In the data rows, zero lies at 4.5, halfway between 4 and 5.
Every row has a hidden score from 0 to 20. What is each row's score? 10 is about the middle. The score is a weighted sum of the row's numbers plus the product of two more (or one squared), each taken from its middle value.
[4 5 4 3 6 3 2 3 8 3 6 2 5 5 3 5 6 3 7 1 5 5 4 4 6 3 1 7 7 6 8]: 7
[6 3 5 5 6 8 5 2 5 5 4 4 6 2 6 7 3 2 3 3 3 3 5 4 4 2 3 4 6 6 3]: 7
[3 7 7 5 6 2 4 5 4 6 4 5 4 6 5 7 3 6 5 5 8 6 2 4 4 5 7 4 4 3 3]: 11
[6 6 5 8 5 4 4 3 4 3 8 6 4 4 5 3 5 2 7 7 3 4 4 4 7 6 3 2 5 3 6]: 9
[7 2 6 5 6 3 7 4 6 4 7 3 4 2 2 6 4 3 5 3 4 5 3 7 6 4 5 6 5 4 6]: 11
[3 7 5 3 3 5 5 4 5 2 4 5 5 5 1 5 5 4 5 3 5 5 7 7 6 5 6 5 2 4 2]: 9
[6 3 2 7 6 3 4 4 2 4 4 5 3 3 4 4 5 4 6 1 7 3 3 6 7 6 3 2 2 7 4]: 12
[2 5 2 3 5 4 7 4 3 8 4 6 2 2 5 5 4 3 5 6 4 2 3 4 5 2 6 4 4 4 2]: 15
[7 5 7 3 5 5 5 8 3 2 7 3 3 4 5 4 3 3 6 6 2 8 5 4 3 4 3 2 5 5 4]: 6
[4 4 1 4 3 3 6 4 7 5 7 5 4 4 4 2 3 6 7 7 7 7 3 7 3 3 3 6 2 6 6]: 7
[3 3 2 6 2 5 7 4 6 8 5 4 3 4 3 2 5 5 5 6 5 5 4 6 2 5 5 4 2 7 4]: 8
[5 5 2 5 7 2 2 5 4 4 3 4 4 4 7 3 6 6 6 2 5 4 5 6 3 5 7 5 4 5 5]: 11
[2 3 2 4 4 5 5 3 4 7 5 7 6 2 7 6 5 3 5 2 4 3 7 7 3 8 4 2 5 5 3]: 11
[4 5 3 4 6 7 1 6 7 5 7 6 5 6 5 3 4 8 3 6 6 5 4 1 2 3 4 3 5 5 5]: 10
[4 6 5 6 5 4 4 3 5 5 5 2 2 3 3 4 6 6 3 2 3 1 7 2 5 5 2 4 4 5 2]: 8
[4 2 5 5 4 7 2 7 4 3 5 3 3 3 4 6 4 6 5 5 5 5 3 2 5 4 5 7 3 5 7]: 11
[5 2 4 3 4 4 6 7 4 5 7 4 1 4 2 2 3 6 4 4 6 6 4 6 2 4 5 5 4 5 7]: 10
[4 7 3 6 5 2 2 7 3 5 7 5 4 6 5 7 6 5 6 5 6 4 3 3 6 3 6 5 5 7 2]: 8
[5 5 5 3 2 2 6 5 6 5 6 4 4 4 3 4 3 6 7 5 2 6 5 6 4 4 8 3 5 2 2]: 9
[3 6 2 2 2 2 5 4 5 3 4 5 7 5 3 4 6 2 3 2 5 3 7 6 5 6 6 7 2 2 2]: 15
[2 3 4 2 7 2 5 6 3 8 6 2 4 4 5 2 2 3 8 3 5 5 3 6 2 5 6 6 7 6 5]: 10
[7 3 5 4 6 4 4 1 8 2 6 3 4 2 4 5 7 2 5 5 1 5 4 2 7 5 5 6 6 5 4]: 12
[3 3 2 7 7 4 5 6 4 5 2 6 4 2 5 4 4 4 6 5 5 4 5 1 5 5 6 4 3 3 2]: 15
[4 3 4 3 3 3 4 7 5 5 6 5 5 5 3 4 3 7 4 2 5 6 1 5 5 5 6 7 2 4 5]: 10
[7 5 7 5 2 3 1 2 4 4 1 2 8 4 5 3 7 6 4 4 5 2 5 2 4 3 5 7 3 1 5]: 10
[5 5 4 3 4 3 7 6 7 5 4 5 4 4 3 6 4 4 6 5 4 5 3 3 4 2 7 2 5 2 1]: 8
[4 2 3 5 6 3 2 5 5 3 3 4 3 3 5 2 6 4 6 4 1 4 7 8 2 5 2 6 3 5 7]: 19
[5 3 3 3 3 5 7 6 5 4 5 5 4 3 2 3 2 4 7 5 5 8 5 6 3 4 4 6 4 8 5]: 5
[7 7 2 5 7 4 6 7 1 2 5 7 6 4 6 5 4 5 3 4 4 6 5 8 4 7 5 6 5 8 4]: 10
[6 6 5 6 3 2 3 1 4 2 5 2 6 4 5 2 9 7 5 2 4 4 7 2 3 4 4 7 5 2 5]: 8
[7 7 5 7 6 8 6 6 2 2 7 7 5 5 6 3 7 3 5 2 3 5 2 7 5 5 6 3 5 5 5]: 12
[2 6 6 3 3 6 4 5 5 4 3 6 3 5 2 4 7 6 6 5 6 6 6 5 8 5 5 5 2 5 2]: 10
[5 3 3 8 4 2 5 5 7 5 5 5 5 3 2 5 2 5 3 4 6 5 6 4 2 5 6 7 4 2 8]: 11
[6 7 5 5 4 5 2 4 6 3 4 5 4 7 5 8 5 0 4 6 2 4 3 1 6 3 5 8 7 4 6]: 9
[4 4 5 7 3 7 5 7 1 2 5 3 3 2 4 6 5 4 5 4 2 9 4 5 7 2 3 5 7 4 8]: 6
[3 5 6 3 2 4 3 4 3 6 3 7 6 6 4 7 1 4 2 3 5 2 3 3 5 3 3 5 6 4 6]: 9
[3 2 6 5 4 7 5 3 5 5 3 1 6 4 7 2 5 4 6 4 4 4 2 7 3 3 2 4 5 7 2]: 8
[4 6 2 7 7 3 2 6 3 4 6 6 3 6 4 7 5 5 6 8 5 2 2 2 8 3 7 6 5 7 3]: 11
[1 6 4 2 7 3 5 3 4 5 5 4 2 3 6 6 5 2 3 2 6 5 3 7 6 3 7 6 3 5 4]: 17
[2 5 2 3 3 2 2 6 6 4 3 6 5 5 2 3 5 4 5 6 4 5 6 3 4 5 3 2 2 3 5]: 7
[2 3 8 5 4 5 6 2 6 5 7 6 3 2 6 5 2 2 6 7 6 6 8 5 6 4 4 4 4 2 2]: 16
[5 5 4 6 8 4 3 4 4 4 3 5 2 5 8 3 5 6 4 2 4 3 5 4 4 5 5 7 4 6 6]: 12
[7 3 7 4 5 5 5 3 4 5 4 5 8 2 6 6 2 5 3 4 5 4 5 3 3 4 7 3 6 6 4]: 9
[6 6 6 3 3 3 4 3 5 2 4 3 6 4 5 5 4 7 6 4 3 3 4 7 4 2 7 4 4 2 3]: 8
[4 5 6 5 5 6 4 4 5 4 4 5 6 4 5 5 4 4 6 3 3 4 2 6 5 5 5 2 4 3 3]: 10
[2 3 3 5 4 5 5 3 2 6 1 7 3 2 9 8 4 1 4 6 3 5 5 5 4 6 5 2 4 4 3]: 14
[5 3 4 7 5 7 5 6 2 4 6 3 4 2 5 7 4 3 4 4 3 6 6 5 6 3 6 7 6 3 7]: 11
[4 6 3 5 9 2 2 5 4 4 4 5 4 6 5 6 4 5 7 5 4 3 4 3 7 4 6 4 5 7 3]: 11
[4 4 3 6 5 5 4 5 1 5 3 5 2 9 2 3 7 1 5 4 4 5 5 2 6 7 5 4 7 5 3]: 13
[2 5 5 2 2 4 2 6 6 4 3 6 5 5 3 3 6 5 6 7 5 5 7 3 6 6 6 3 2 4 4]: 13
[5 3 5 3 6 2 2 2 4 4 2 9 5 1 5 4 3 4 6 1 4 5 1 4 3 4 7 4 5 5 3]: 9
[8 3 6 2 3 7 3 2 6 6 2 5 6 2 6 4 5 3 1 4 4 2 2 3 4 4 3 3 6 7 3]: 5
[4 4 5 6 2 4 7 5 5 8 7 1 2 4 2 3 5 7 2 8 6 4 6 5 2 6 3 3 4 4 5]: 11
[6 1 1 6 6 6 6 4 4 4 6 5 3 2 3 8 2 7 2 4 3 4 4 5 6 3 5 5 6 7 4]: 9
[4 6 2 5 5 7 3 5 5 3 6 6 6 9 3 3 5 2 2 7 3 7 2 6 6 2 5 3 5 4 6]: 8
[4 6 5 5 8 5 4 8 3 5 4 4 3 7 4 5 2 3 5 4 4 4 4 6 7 3 6 3 6 7 3]: 10
[6 4 4 4 1 3 6 1 5 6 6 3 3 5 4 4 7 1 3 7 3 5 4 4 2 4 6 3 3 6 4]: 8
[3 4 5 5 6 4 3 3 4 8 6 6 5 4 7 3 3 6 2 3 4 4 4 3 4 2 5 5 6 7 5]: 11
[8 7 4 6 5 5 7 7 2 2 6 6 4 4 4 3 6 3 3 3 4 5 3 8 5 4 5 3 4 7 5]: 12
[5 6 6 3 2 2 3 3 5 4 6 3 4 4 5 2 5 7 7 4 4 5 6 5 3 3 5 5 5 2 4]: 7
[3 5 3 4 4 2 5 4 7 7 3 7 2 5 4 3 1 6 5 4 4 7 7 5 5 8 2 3 2 4 7]: 10
[6 6 3 2 3 1 5 3 5 6 6 5 3 6 3 5 2 2 2 4 4 5 5 4 5 5 4 6 1 6 8]: 11
[5 4 2 7 5 5 3 7 2 1 4 3 4 2 4 4 5 2 2 2 4 6 2 4 5 3 6 5 7 2 5]: 8
[2 5 6 4 4 5 2 7 7 5 1 7 2 5 4 4 6 6 8 6 5 7 6 4 7 5 7 2 2 5 4]: 10
[5 7 3 3 4 4 7 3 7 7 6 5 5 6 6 3 5 2 4 6 4 6 5 7 5 2 6 8 3 5 6]: 9
[2 3 3 2 5 6 5 4 7 5 3 6 4 8 4 8 6 3 6 7 3 1 2 6 5 9 1 5 5 4 6]: 12
[2 4 4 6 5 4 5 5 6 3 5 7 5 6 5 7 7 7 3 4 7 5 5 9 4 3 4 5 4 4 2]: 16
[6 6 6 3 2 3 7 5 6 4 4 4 5 4 4 6 2 6 5 4 2 5 5 5 5 4 5 3 4 1 3]: 7
[2 7 2 1 2 3 4 5 5 3 2 5 5 5 2 4 7 3 3 5 4 4 7 7 4 5 4 6 2 2 4]: 6
[4 4 2 7 4 3 5 4 7 4 2 5 6 5 7 6 4 4 4 4 2 3 4 5 3 5 4 6 5 6 4]: 7
[9 6 3 5 4 3 6 4 5 3 5 6 3 6 5 2 2 2 5 4 4 8 5 5 5 3 5 4 2 5 7]: 8
[6 3 5 6 7 3 4 7 4 5 6 4 4 2 4 7 2 5 4 4 3 4 5 4 8 2 4 5 7 5 7]: 8
[6 7 6 5 4 3 3 1 4 2 5 2 6 4 5 2 8 5 4 4 3 4 6 3 4 4 6 8 4 1 4]: 9
[6 7 8 5 5 4 6 7 3 4 5 6 6 3 3 5 2 7 5 8 8 5 5 3 5 7 1 6 4 7 4]: 13
[6 5 2 4 3 5 6 5 7 4 4 5 4 4 2 5 2 2 7 3 4 5 5 4 3 7 6 3 4 4 3]: 10
[3 3 5 5 5 7 5 1 7 2 4 4 5 4 5 5 3 4 1 4 6 2 7 7 6 3 6 2 4 2 1]: 14
[6 6 5 4 2 2 6 4 5 2 2 4 6 4 4 6 2 6 5 6 2 4 4 7 4 4 8 4 4 1 2]: 6
[5 7 5 6 5 4 3 4 6 3 3 4 8 7 6 5 6 6 5 4 5 3 4 1 6 4 4 4 7 8 3]: 7
[4 7 6 2 4 6 2 4 6 4 6 1 2 5 4 4 6 6 4 3 5 4 6 3 2 3 8 7 7 1 4]: 12
[6 6 7 8 3 6 2 2 8 2 1 4 7 6 7 5 7 5 3 4 5 4 5 2 6 4 3 5 5 6 4]: 7
[2 6 2 2 4 2 2 6 7 2 5 5 5 5 4 2 6 6 1 7 5 3 7 4 6 9 3 6 1 4 4]: 12
[4 3 5 8 2 7 3 6 2 4 5 4 3 2 5 5 7 5 5 3 2 9 4 2 8 3 5 4 6 3 7]: 14
[5 6 5 2 4 2 3 2 5 1 5 3 4 5 4 3 4 6 6 1 6 4 5 5 1 2 4 5 4 3 5]: 9
[4 3 3 6 5 3 4 7 6 4 3 5 4 3 5 2 7 4 7 3 4 3 8 6 3 5 2 7 3 5 5]: 12
[4 4 6 6 4 5 6 6 3 8 7 1 3 4 1 4 4 6 3 8 5 3 6 5 3 6 5 3 5 4 5]: 13
[5 5 6 2 3 3 3 4 5 4 6 4 4 5 5 2 2 7 6 4 3 7 4 6 4 4 6 3 5 2 3]: 8
[7 6 6 5 3 5 3 2 4 3 4 0 8 4 5 3 6 4 2 2 2 2 5 3 4 2 6 8 4 3 4]: 8
[3 5 5 5 4 3 3 5 1 6 2 6 2 9 2 3 5 3 2 3 3 5 3 3 5 6 4 6 6 5 3]: 9
[5 3 5 2 3 4 6 6 5 4 6 5 2 4 3 2 3 7 5 4 8 6 3 6 3 3 5 7 4 5 7]: 9
[8 4 6 6 7 2 6 5 4 5 7 4 2 3 4 7 5 4 1 2 6 4 4 4 6 3 4 5 6 5 7]: 11
[4 4 2 2 9 7 6 1 5 5 3 5 5 8 8 8 5 6 3 3 5 6 4 7 3 8 7 3 3 6 4]: 14
[7 3 1 5 8 5 4 4 3 6 2 4 8 4 6 4 4 4 4 7 5 4 4 3 3 3 2 6 4 7 6]: 15
[3 2 1 6 6 3 4 6 4 4 4 6 2 3 5 3 5 4 7 3 3 4 6 4 3 3 5 4 4 5 4]: 10
[5 3 7 5 3 7 3 6 6 8 6 1 6 5 6 6 4 5 3 3 8 9 6 6 5 5 4 3 8 7 3]: 7
[3 5 3 6 5 5 7 5 2 3 7 6 6 8 6 6 6 6 2 7 5 4 4 4 4 7 4 6 3 6 2]: 11
[4 1 1 6 3 4 6 4 6 6 6 3 3 4 3 5 6 5 5 7 5 6 7 5 4 5 4 1 4 7 4]: 8
[5 2 5 6 7 1 7 5 4 4 7 4 2 3 3 6 2 4 5 4 2 5 4 7 8 4 6 6 7 5 6]: 11
[5 5 2 3 3 2 5 7 5 2 4 6 4 4 3 2 5 6 6 3 7 6 3 3 3 3 4 5 4 5 5]: 6
[7 6 4 5 2 4 4 4 3 3 5 2 5 5 6 4 6 7 7 7 7 4 8 3 3 3 4 5 4 4 7]: 8
[5 2 4 2 3 3 6 3 5 2 4 5 6 3 6 6 5 2 4 7 5 4 8 6 6 3 1 1 2 3 3]: 7
[2 7 5 4 8 4 5 6 5 6 4 5 5 6 6 7 2 6 6 4 8 9 3 5 3 6 5 4 4 4 4]: 11
[3 2 5 3 5 2 4 3 6 3 5 5 8 8 6 3 5 2 4 3 3 3 6 7 6 8 5 7 3 3 7]: 15
[5 2 3 4 1 2 6 6 4 5 6 3 3 4 2 3 3 6 4 3 7 6 5 7 1 6 3 4 4 5 7]: 9
[6 7 6 4 3 6 6 6 8 4 6 2 4 4 3 4 4 6 2 5 2 4 7 7 4 5 3 6 5 3 2]: 7
[5 6 7 6 6 6 5 6 3 5 4 3 4 6 4 3 2 1 5 1 5 4 3 7 7 4 6 3 6 6 2]: 9
[2 4 5 5 3 5 2 5 5 5 3 8 5 4 1 3 5 5 5 7 5 8 5 3 5 4 8 2 2 4 4]: 10
[6 5 5 8 6 9 4 3 6 6 5 5 8 4 9 3 4 6 5 4 2 7 2 4 7 8 3 4 6 5 5]: 8
[6 2 6 2 6 7 6 7 3 5 7 4 4 4 2 3 5 6 2 4 6 5 4 5 2 4 8 6 5 4 7]: 13
[6 7 7 5 6 7 5 5 3 4 6 6 4 5 4 4 5 3 3 4 3 5 6 4 4 2 4 5 4 4 6]: 12
[5 6 6 7 4 6 4 5 6 4 2 3 8 6 5 4 5 3 4 5 5 4 5 5 6 2 1 3 7 6 3]: 9
[2 4 2 5 6 3 6 3 1 7 5 7 5 3 8 4 3 1 7 6 3 2 7 4 3 5 6 3 5 5 3]: 19
[8 6 6 5 4 2 4 2 4 3 4 2 8 4 5 3 7 7 4 5 2 3 6 4 4 4 7 8 3 1 4]: 9
[3 6 5 1 2 7 3 3 4 2 7 7 7 5 2 3 8 5 7 3 5 4 4 5 5 5 6 3 5 4 3]: 10
[5 4 6 6 7 5 6 6 5 5 7 5 4 2 2 8 4 2 5 1 5 4 2 5 5 6 2 3 6 3 6]: 16
[6 6 7 4 2 4 7 5 6 4 4 4 5 4 4 6 2 7 5 5 1 4 5 5 5 4 4 4 4 2 3]: 5
[6 3 5 3 5 4 8 5 5 6 6 5 3 4 3 3 4 7 5 6 6 5 2 6 3 3 3 7 4 5 8]: 15
[7 6 3 6 2 5 4 2 5 2 4 3 4 4 4 3 7 4 5 4 5 3 7 5 3 6 3 7 5 4 6]: 8
[6 6 6 6 4 4 2 2 4 8 5 3 8 3 9 6 7 4 5 5 4 3 4 3 4 5 7 6 3 6 7]: 10
[4 3 6 5 3 4 5 4 6 7 7 2 4 4 4 4 6 6 1 7 8 5 6 4 2 5 4 2 3 4 6]: 11
[8 4 6 5 7 3 3 3 2 7 5 3 3 3 5 6 5 2 4 6 7 3 2 3 7 4 7 6 5 4 6]: 12
[4 3 3 7 2 6 6 4 4 7 6 3 2 4 3 2 5 2 5 5 4 5 6 8 4 9 4 3 3 6 4]: 9
[7 4 5 6 6 4 3 3 5 6 4 4 6 4 9 2 6 5 4 3 4 6 3 2 4 9 5 4 5 5 6]: 11
[7 7 7 3 3 7 7 4 5 5 5 5 1 5 4 2 3 4 2 5 5 6 7 7 5 3 2 7 3 3 7]: 9
[2 4 4 4 2 4 2 7 6 5 1 8 4 5 2 3 5 5 6 4 3 7 7 2 4 5 4 1 2 4 5]: 8
[4 5 6 3 3 2 4 6 7 2 5 8 5 7 3 5 4 6 3 2 3 3 7 7 2 7 2 4 6 1 6]: 14
[3 7 6 4 2 7 3 4 5 1 4 5 5 5 3 4 5 7 5 5 6 5 6 7 8 7 5 6 3 5 3]: 9
[4 3 3 5 3 6 5 5 2 7 2 4 3 9 2 3 6 4 6 3 4 2 4 3 5 6 6 4 7 3 4]: 13
[3 4 1 9 2 3 6 4 5 7 7 1 3 4 2 4 7 4 3 7 4 4 7 4 4 8 4 4 4 8 3]: 8
[3 5 6 6 4 1 7 1 1 1 7 7 6 6 8 8 7 5 6 5 7 6 3 5 3 5 7 6 1 4 2]: 13
[4 3 5 2 2 3 3 5 4 3 2 5 6 3 6 5 7 2 5 3 7 3 7 4 5 3 5 3 1 3 5]: 11
[2 8 5 2 3 4 3 5 6 2 4 6 5 5 2 3 8 5 4 5 6 5 7 5 6 7 7 5 2 4 3]: 12
[4 6 4 7 5 2 3 3 3 5 4 5 4 4 8 3 3 6 4 1 3 3 5 3 5 5 5 8 6 7 6]: 15
[9 4 2 9 4 8 4 5 2 5 3 2 6 5 5 3 4 5 6 7 6 3 7 3 4 3 7 5 3 5 5]: 12
[3 6 4 4 6 6 3 7 6 6 6 5 6 6 5 4 4 6 5 5 6 6 5 2 1 4 2 3 4 5 5]: 11
[8 2 5 2 4 6 5 7 4 6 2 6 5 3 4 4 4 6 5 5 6 3 7 4 5 5 4 1 4 7 5]: 9
[6 6 6 2 2 5 4 4 5 3 3 4 7 4 5 5 2 5 5 5 1 4 3 6 5 3 5 3 4 3 2]: 5
[5 5 6 5 4 7 3 4 7 6 5 3 5 6 7 7 6 4 2 6 5 7 4 2 7 5 3 3 7 5 3]: 8
[7 6 5 2 4 5 6 5 3 4 4 4 5 6 4 3 3 2 2 2 4 6 5 7 4 4 2 6 4 5 7]: 9
[4 5 4 4 4 7 6 7 7 6 7 4 4 4 3 4 4 4 4 4 3 5 4 5 7 3 4 2 6 4 4]: 8
[3 5 2 2 6 5 4 5 4 7 5 5 3 2 5 4 3 5 4 5 4 2 4 3 5 4 6 4 4 4 2]: 16
[3 2 3 7 5 6 3 7 6 2 5 7 6 6 5 4 3 6 4 4 8 1 2 4 2 3 6 7 4 6 5]: 13
[4 3 4 5 2 2 4 3 7 8 6 1 1 3 4 6 7 7 4 3 5 6 7 2 3 3 4 2 3 6 3]: 9
[4 5 6 3 8 5 2 6 4 6 4 3 4 6 5 4 1 4 3 7 4 5 5 6 7 6 4 2 6 6 2]: 9
[8 6 5 4 5 5 4 4 4 6 3 6 4 6 4 7 5 2 3 5 4 3 3 3 6 4 3 4 1 4 6]: 14
[7 7 7 6 5 4 7 6 3 3 6 2 2 4 5 7 5 4 5 4 4 5 2 7 5 3 5 7 6 4 7]: 12
[3 4 4 5 4 2 4 5 7 6 3 6 4 4 3 4 2 5 6 2 2 7 5 3 4 6 2 4 1 3 8]: 9
[3 6 3 4 4 3 6 4 4 3 2 4 4 5 2 7 3 4 3 4 5 5 3 5 8 7 6 5 1 5 2]: 15
[7 6 1 5 4 4 2 4 5 2 7 7 6 4 8 3 9 6 5 8 6 4 5 4 3 6 7 5 7 6 4]: 8
[4 1 1 4 3 4 6 3 7 7 4 4 5 4 4 3 4 6 6 4 6 5 2 6 2 3 5 5 1 6 5]: 9
[3 6 5 3 3 5 2 4 6 3 7 5 7 5 3 3 8 6 4 4 6 3 7 5 6 9 7 5 4 4 2]: 13
[5 3 6 6 6 4 6 6 3 5 5 2 5 3 4 5 3 5 7 2 2 5 8 7 6 2 3 7 6 5 6]: 9
[5 7 2 5 2 5 4 5 7 5 5 3 5 5 1 4 7 2 7 5 5 7 4 6 4 5 3 6 7 5 5]: 6
[3 3 6 7 7 6 6 7 5 4 1 7 2 2 6 4 6 4 3 3 2 2 6 1 2 6 7 4 2 7 6]: 12
[3 5 7 3 4 6 2 3 1 6 4 7 5 2 4 6 5 4 4 6 4 2 2 4 5 4 5 5 6 4 4]: 9
[7 3 7 3 5 7 3 4 2 3 6 5 2 5 2 5 8 7 2 4 7 5 2 2 4 5 4 6 4 4 4]: 16
[3 7 7 3 3 3 4 4 4 8 3 5 2 8 3 4 6 1 3 3 2 2 7 2 2 5 5 6 7 2 5]: 10
[8 7 5 4 4 5 8 3 5 5 7 6 2 6 4 3 2 2 2 7 4 5 6 6 4 3 4 6 2 5 7]: 8
[3 7 3 7 3 6 6 3 4 5 4 4 5 4 6 3 3 6 5 6 4 5 7 2 4 8 1 6 7 4 4]: 11
[3 4 6 6 6 3 4 6 7 5 5 6 2 6 4 7 3 3 8 4 4 7 4 3 7 2 7 6 5 1 2]: 14
[4 7 1 8 7 4 7 6 5 4 4 5 9 7 6 2 2 3 5 7 2 1 6 7 2 5 6 3 3 3 2]: 11
[4 6 7 2 3 2 1 4 4 7 3 6 4 7 3 7 2 2 3 3 3 4 4 3 3 5 4 6 6 3 6]: 9
[3 2 6 4 4 6 3 7 4 4 4 5 2 3 4 3 4 7 5 6 2 5 6 8 4 5 6 5 4 2 4]: 11
[3 2 3 7 6 3 2 6 5 4 4 5 3 3 4 3 7 4 7 4 2 3 8 7 3 3 3 7 3 5 6]: 18
[7 5 4 3 3 6 5 2 7 4 0 7 7 7 7 7 4 6 5 2 4 3 2 6 8 2 1 4 6 7 6]: 6
[1 5 4 4 3 3 2 7 7 5 2 7 4 5 3 3 5 5 6 5 4 6 8 3 5 6 4 3 2 4 4]: 10
[5 6 7 2 4 4 7 5 6 3 2 5 6 4 4 7 5 7 5 7 2 3 3 4 5 3 5 3 4 2 3]: 6
[3 4 5 6 5 3 7 2 4 2 5 7 6 6 7 7 7 6 5 4 7 5 3 5 4 4 7 5 3 4 3]: 13
[6 2 5 2 4 4 6 7 3 4 6 4 3 4 2 2 3 6 3 3 7 6 4 5 2 5 5 6 5 4 7]: 10
[7 4 5 4 5 8 6 3 6 5 4 4 7 2 6 8 3 2 2 6 6 1 6 5 3 4 5 4 6 8 4]: 7
[1 2 4 4 3 5 2 6 6 6 2 4 5 8 4 4 2 1 4 5 2 1 6 3 6 9 3 4 5 3 4]: 17
[6 6 4 7 4 7 8 5 4 3 4 7 5 5 6 7 6 5 4 2 7 6 5 5 2 4 5 5 7 7 3]: 7
[2 2 7 4 4 4 5 1 6 4 7 4 2 3 5 4 4 2 3 5 7 4 6 7 5 3 3 2 4 2 3]: 11
[7 4 6 2 4 7 4 2 5 6 2 5 6 2 6 3 4 4 2 5 5 3 3 1 3 3 4 2 6 8 4]: 6
[4 6 5 5 3 6 4 3 4 2 5 4 7 5 2 4 4 5 4 4 5 4 6 7 6 8 6 7 4 5 2]: 9
[8 7 6 4 7 5 4 3 2 5 7 1 3 3 7 8 5 3 7 7 8 5 2 3 7 5 5 7 5 3 6]: 11
[6 4 2 5 5 5 4 3 4 6 3 5 6 4 7 4 6 6 3 5 3 6 3 2 4 5 8 4 7 8 7]: 14
[2 3 4 4 4 2 7 4 1 7 3 7 4 3 7 5 3 3 5 6 2 3 6 4 1 4 4 2 4 6 3]: 9
[4 3 4 3 3 4 7 5 6 6 6 4 4 5 4 3 2 7 4 6 7 5 2 7 4 3 4 6 2 4 8]: 10
[4 6 4 7 6 3 3 7 3 4 5 5 5 6 5 6 5 5 6 4 5 3 1 3 6 2 6 6 6 7 1]: 8
[1 5 6 6 7 3 4 3 4 3 6 6 8 6 6 5 4 7 6 3 7 5 4 6 4 4 7 6 3 4 3]: 13
[4 3 3 4 3 3 6 6 5 4 7 5 3 5 3 2 2 5 6 5 7 7 3 6 3 4 1 5 3 6 7]: 8
[5 5 4 5 5 6 7 6 1 2 7 1 4 3 5 5 3 3 2 4 2 8 7 6 7 3 4 5 5 3 5]: 11
[3 2 8 5 4 8 2 1 7 5 5 2 5 5 8 6 8 3 4 7 2 5 3 3 5 5 7 1 6 6 4]: 14
[5 2 2 5 3 3 5 6 2 4 4 3 7 4 3 4 3 2 5 3 5 7 6 5 5 9 1 3 6 7 5]: 6
[3 4 3 3 7 3 1 7 5 7 5 2 5 6 7 4 3 6 3 7 6 6 7 6 4 9 7 5 7 6 4]: 11
[5 6 3 7 4 4 3 4 6 2 4 5 7 7 6 7 7 6 6 5 6 2 4 3 6 4 5 6 7 7 3]: 8
[5 6 2 6 6 4 6 3 3 4 3 4 4 4 8 5 2 7 6 5 6 6 3 1 2 7 3 8 5 4 4]: 11
[4 6 7 2 5 5 6 8 5 3 4 4 2 4 3 6 5 4 2 3 3 3 6 3 3 6 2 3 6 2 2]: 7
[4 3 6 5 4 7 3 6 1 6 6 5 4 2 4 7 8 4 7 6 4 4 3 1 6 3 5 2 6 3 5]: 9
